One turn sends every row of this set to another row. A few are shown first. Where does it send the rows asked after them?
Q570: [-26  19 -20 -13 -13  18  -9 -20  12 -19 -20   4   8  12   9   5  10   5
  18 -15  -9   1 -19   0   0 -39   0  -6  -2  20 -27  31 -10 -16  11 -10
  20  -8 -16   3  -3  -7]
Q630: [  0  -4  -3 -15 -12 -27 -15 -12  -4 -12  -2 -40  16  -8   7  -1  18 -28
  -7 -10 -30  -5  23 -14 -17 -14   3  -9  -4  19 -28  17   8 -16  24   8
  19 -15  -3   9  -7  26]
Q16: [ -5  -5  -7  -8 -28 -21 -22 -11 -19 -26 -11 -25  11  -5   5  -1  10 -17
 -14  -3 -34 -12  33 -18  -5 -14  18 -13   4  13 -36  16  -3  -9  12   5
   3 -12  -1  -8   2  25]
Q343: [  8  29 -11  22 -17   4   8   8 -19 -24  -2  -7   8  36  17  -1  -2   0
 -10 -33   5   8 -21  18 -13  -7  -8  15  -1  -3  20  26   0  -6 -11  32
 -10  17  14  -9  -6  -7]
Q667: [ 18  16  26   5 -24 -20 -18  29 -22 -20 -10 -25  19  27   4   0  23   3
 -12  -5 -25 -20   1  48  -7 -28  -6  11  21   8 -22  23  -4  20 -18  18
  25  10 -15   5   4   6]
Q894: [  7   7  23   3  -4 -32 -19  40 -22 -26  -4 -20  22  31   4   4  14  -3
 -15 -33 -18 -15   2  28 -13 -11 -10  12  19 -14 -29  27   0  25 -20  16
   2   3   0   0   1   5]
Q362: [ 22  17 -13  18  -9   4  -1  10 -18 -32  -8  -7  23  31  10   4   3   0
   2 -34   6   6 -17  24  -8 -15  -2  14   0  11  11  32   3 -17 -19  49
  -2  23  20 -12  -6  -4]
Q854: [ -2  32 -20  18 -15  16  -8  -1 -16 -27  -5  -9  -1  31  33  -1  12  -3
   6 -28  -1  19 -12  17 -14 -21  -5   6  -1   9  14  28  -2 -16 -14  38
   3  27  12 -15 -14   4]
Q677: [-11  -5   6   2 -20 -17 -13 -18 -14  -5  -8 -42  20   9  12   1  21 -10
 -14   5 -58  -9   9  10  -6 -22   5  -9   4  18 -28  12   4 -12   5   3
   3 -20   4   6  10  18]
Q608: [ -9   8 -15 -14 -18   0   3 -24   8 -28  -8  10  23   7  -3  11  15   1
  14 -13   4   9 -10  -9 -12 -45  -5  13  -9  24  -8  40  -5 -17  12 -14
  23   9 -11  11 -13 -15]
Q995: [ -3 -17   3 -14 -19 -29 -23  10 -14 -23 -13 -25  13   8   8   0  24 -23
 -31  -1 -30  -1   9  -7 -10  -5   4  -5   9  10 -31  24   2  -8  26  -2
  11 -27  -2  -8   3  22]
Q927: [ 14  -1  20  -2   3 -29 -21  44 -23 -34 -14 -31  36  16   6   4  17 -13
  -7 -27 -12 -16   8  26  -6 -14  -3  13  21  -1 -35  26   3  11 -19  27
  12   5   6   1  -3  13]
Q572: [  1  -4  -5 -20  -9 -10  -9  -6 -18 -12 -14 -42  30  -4   8   6  16 -15
 -29  -8 -32  -2  14 -14 -12  -2   2  -6  11  18 -42  25   9 -12   8   5
  10 -18 -12   7   2  28]
Q581: [ 25  11 -18  14 -22  17  -1   3 -22 -19  -7  -5  25  31   1   5   8   9
 -10 -28   3  11 -10  13 -16 -12  -8   8 -10   4  22  40  -6 -12 -10  38
  -6  32   2  -1  -9  17]
Q641: [ 12  14   8 -16 -16 -24 -15  36 -27 -28 -34 -21  21  22   0  -7  28  -6
  -1 -36 -10  -7  19  24  -6  -9   6   7  27   0 -46   6 -10   0 -15   8
  10  15  19   5  -3  15]
Q2: [-25  19 -21  -8 -17  11   6 -24  -1 -20 -24   0  14  15  -4   6  -7   6
   5 -16  -7   6 -27  -5  -7 -29  -3  12   3   9 -10  34  -1  -8  17 -15
   5 -10 -11   7  -1 -18]
Q298: [  4  10  16   3  -4 -19 -28  39 -29 -38  -4  -6  18  26  17   3  28  -9
  -8 -26 -16 -14  10  39 -11 -27 -12   7  19  -6 -29  24 -10  19 -18  18
  10  21   3  -8 -18  10]
Q992: [-19  22 -23   4  -1 -27   1   6 -12  -9   9  -2  13   7   7  17  26  22
  -3  -7 -28  -9 -18  19 -15 -16   5  22  -2  44 -35  19   3   1  14   5
  36  -2  -1   3  -1   7]
Q166: [ -8  25 -16  25 -21 -24 -11  13 -23 -11  -3 -19   2  13  -6   9  13  12
  -3 -13 -20 -19  11  23 -27 -20 -13  13 -21  21 -43   4   1   5  19  23
  22   3  15  -1   2  31]
Q263: [-16  10 -14 -14 -19  27   4 -21   1 -22 -18  -8  36   4  -6  12  17   7
  -9 -12   3  14 -13 -11  -7 -29  -7   7  -7  18 -12  45 -13 -12  13 -14
   8   1  -8  17 -10  -3]
Q13: [-15  -5  -4  -8 -11 -30 -20   0 -12  -7 -20 -37  12   6   6   4   5 -16
 -16  -8 -41 -11   0 -11  -6  -6   0  -4   7  -2 -33  21   9  -2  25   0
   1 -28 -11  10   5  18]
Q714: [ 11  22 -16  10 -23 -10 -10   4 -32 -36 -24  -1  24  36  21   0  31   0
   9 -22   5  -3  -9   6   9  -7   5  16   6  -1   1  19   2 -22 -10  42
  -7  37  18  -4  -7  -1]
Q477: [-10  27 -23 -18 -16  11 -14 -24  -1 -14 -25  -5  19  17 -18   2  28  10
  29 -32 -14   7 -15  -4   2 -24   5   9  13   9  -6  40   3 -17  14   2
  12  18  12   9 -13 -10]
Q158: [  2  17  -3  23 -19   5   1   0 -12 -28  11  -8   7  29  10   2  13   5
   4 -40   1  14   9   3  -6  -9   1  -5 -13   2  20  36  -3 -26 -21  24
  -2  32  13 -10 -15  12]
Q256: [-21  -3 -10 -15 -11  17  -1 -23  12 -26 -13   4  17  15 -15  -3   9  -2
  13 -22  -8   8 -19  -6 -10 -23   5   5   0  14  -5  34 -15 -14  23 -20
  13 -15  -5   3  -3   4]
Q897: [-17   9 -10 -22 -19 -22 -19  12  -1  -8 -25 -33  23   5   3  -7  33   2
 -10 -10 -24  -4  10  -2   9   0  11 -23   3   8 -29  21   7 -29  31   4
  13  -7   7  11  -9   7]
Q531: [ 17   0  20 -11  -8 -41 -17  34 -14 -42   3 -10  32  21   4   2  20  -4
  -6 -24  -5 -15  23  27 -19 -25  -1   5  13   9 -33  21  -3  13 -19  20
  24  14 -10   2  -4   8]
Q769: [ 16  12  22   0 -17 -29 -32  29 -25 -40  -3 -13  14  19  -1   6  20  -3
  -1 -25  -8 -17  17  14  -1 -15   1  11  24  -3 -22  37  -9  19 -18  18
  22  26 -22   0 -12  18]
Q506: [ -3  -6  -8  -9  -9 -22 -31   7 -14  -7 -12 -25   3   3  16   1  20 -23
 -11 -11 -45 -18  10   2  -2 -15  -2 -21   2   6 -43  13  -4 -13  21   2
   9 -15  -5  -1  -5  30]
Q736: [  9  23   3  34 -33   8  -4 -10 -24 -21  -6 -22  12  39  14  -2   2   7
  -1 -20 -10   6  -8  30 -12 -24 -21  -1 -10   5  12  19  -8 -24 -18  27
  -2  27  10   1  -1   6]
Q207: [ -7  26 -14  26 -10 -25 -24  22 -30 -18   1 -10  20  12  14  14  12  15
   6 -14   5 -18 -19  13 -28 -21 -30  23  -8  11 -26  15 -16  -3   4   4
  30  34   1  10   2  12]
Q934: [  8  16  -8  16 -15   8  -4  -4 -16 -36  -1   0  14  43  15  -5   5   1
   4 -29  15   9 -19   4 -16  -4  -7   5  -2   1  24  32   5 -26  -6  30
   8  22  -4 -19  -1   4]
Q170: [-16  12  -3  -1 -18  15   4 -22  -4 -11 -17 -11  23  12  10   6  13   4
  13  -2 -18   2 -31  10   0 -37  -8  14   6  18  -2  26 -14 -19   2 -26
  21   7 -19  21  -2  -8]
Q129: [-25  25 -18  24   6 -12  -6 -18 -15 -19  21 -20  18  10  15  16  19  10
   9 -27 -20  -5 -21   3 -23 -10 -14  20  -9  28 -21  11 -17 -13   3  12
  13  16  26  12  -5  15]
Q575: [-15  11 -15 -16 -19  18  12  -6   6 -20  -9   6  13  -5   2   2  15   0
   8 -14   0   4  -5  -9   0 -27  20   9   3  21  -5  31 -13 -13   7 -28
  22   6 -13   2  -7  -5]
Q319: [ 15  11  28   3 -14 -17 -20  25 -28 -47  -6 -17  15  34  -1  -2  22 -14
 -10 -31   0  -7  13  22 -18 -13 -11  17  23  -6 -29  27   2  20 -18  22
  17   5   0 -15  -1  15]
Q21: [ 27  16 -11  18 -20  -6   3  -2 -14 -30   4  -6   7  28  14  -1   8 -11
   3 -33   7  12   1  13 -19 -18  -3  14 -14  12  18  22  -7 -16 -10  44
   4  30  12  -1 -13  15]
Q966: [ 19   2  17  -5  -6 -13  -9  28 -27 -36  -9 -13  42  29  -3   4  20   5
 -15 -23 -10 -22  16  27 -10 -12   0   8  13   1 -33  26   3  19 -23  34
   9  10 -16   2  -2  23]
Q335: [ -9  14 -25  -7 -15  18   3 -18   4 -21 -28  -1  22   7 -13   9   0   2
  11 -18   0   7 -25   2   3 -33  -3  11  -5  22  -6  43  -2 -24  21  -1
  13  -2  -1   8 -13 -12]
Q147: [-11 -11  -8 -13  -8 -21 -21   4 -10 -12 -28 -42  26  -8   0   7   8 -19
 -10  -8 -30  -5   7  -7  -3 -16  -4  -8   2  11 -40  27  10 -21  25  -2
  11 -22   0   8  -5  15]

Q16 -> Q575
Q608 -> Q21
Now find these:
Q506 -> Q570
Q995 -> Q256
Q343 -> Q894
Q966 -> Q572
Q992 -> Q129
Q477 -> Q714
Q147 -> Q335
Q667 -> Q677

One turn sends every row of this set to another row. A few are shown first. Where does it send the rows asked after them?
Q893: [ 37   5   4   9 -12   7  -8 -16  18  -7   7   8  -9   4  10  -9  -2 -33
  34   1   2   2  30  -7 -20]
Q738: [ 30   0  -8 -10   6  20 -13   6  15 -18  -8  -1  -5 -19  -5  -8  -8 -14
  37 -13  -4   9  18 -26  19]
Q619: [ 21   3  13  -5   6  35   2   5  14 -15 -21 -23   1  19   9 -14   7 -15
  21   3 -13  21  20  -9  -8]
Q200: [  8  -6  -5   3  29 -25   9  -5 -21  16   8   7   5 -11  20  -5   4   0
  -6  28  10  14   8  16  14]
Q690: [ 32   4 -20  -5  23   0 -24   1  -1 -21  -4  -3  -3 -12 -12 -16 -14 -24
  23   4  -2  11   9 -33  28]
Q651: [ 18  18   6   8  30 -23  27   4 -13  -9  -4   1   1 -14   7  -7   8   5
 -10  20  24 -15   5  15  12]
Q487: [  3  22  21   5  18 -26  18  11 -14  -1  16  -3  11 -14  10  15  -5   9
   9  23   4  11  -2  19  11]
Q471: [ 23  17   8  12 -10  32  -1  -2   4 -21 -23 -36   5  25  10  -1  -7  -5
  14  20   6  10  14  -4  -1]
Q528: [ 22  -1   4   1  26 -30  11 -10 -11  26  12   8  10 -16  18  -5   2  -2
 -10  22  10  12   1   5  12]
Q29: [ 15  23  29   2  23 -26  21   6 -10  11  12  -9  16  -5  17  16  -7   7
  -3  22   3   8  -4   8   1]
Q119: [ 26  10  -4  19 -17  11 -17 -24  16  -4  12   1  11  -9   7  -1 -17 -26
  30  25   1   3  17  -1 -13]
Q972: [ 25  17  17   2  17  17  -1   7   8 -32 -14 -31   8  23  -3 -24   8 -18
   9  17 -13  20   5 -11   0]
Q504: [ 35  16   6  17 -11 -14 -14 -11   6 -10  27   1  -6  19   2 -13  -7 -36
  27  17  -4  15  15  -9 -12]
Q783: [ 31  -6 -19   4  -5  19 -11  -4  11 -13 -11 -14   0 -21  -8 -19  -3  -2
  24   2  14  13   5 -16  32]
Q483: [ 28  15  10   1  31 -24  27   6 -15   2  -7  -6   4 -16   9  -4   8   9
 -16   9  19  -7  -2   1  19]

Q972 -> Q504
Q471 -> Q119
Q483 -> Q29
Now find these:
Q738 -> Q619
Q200 -> Q651

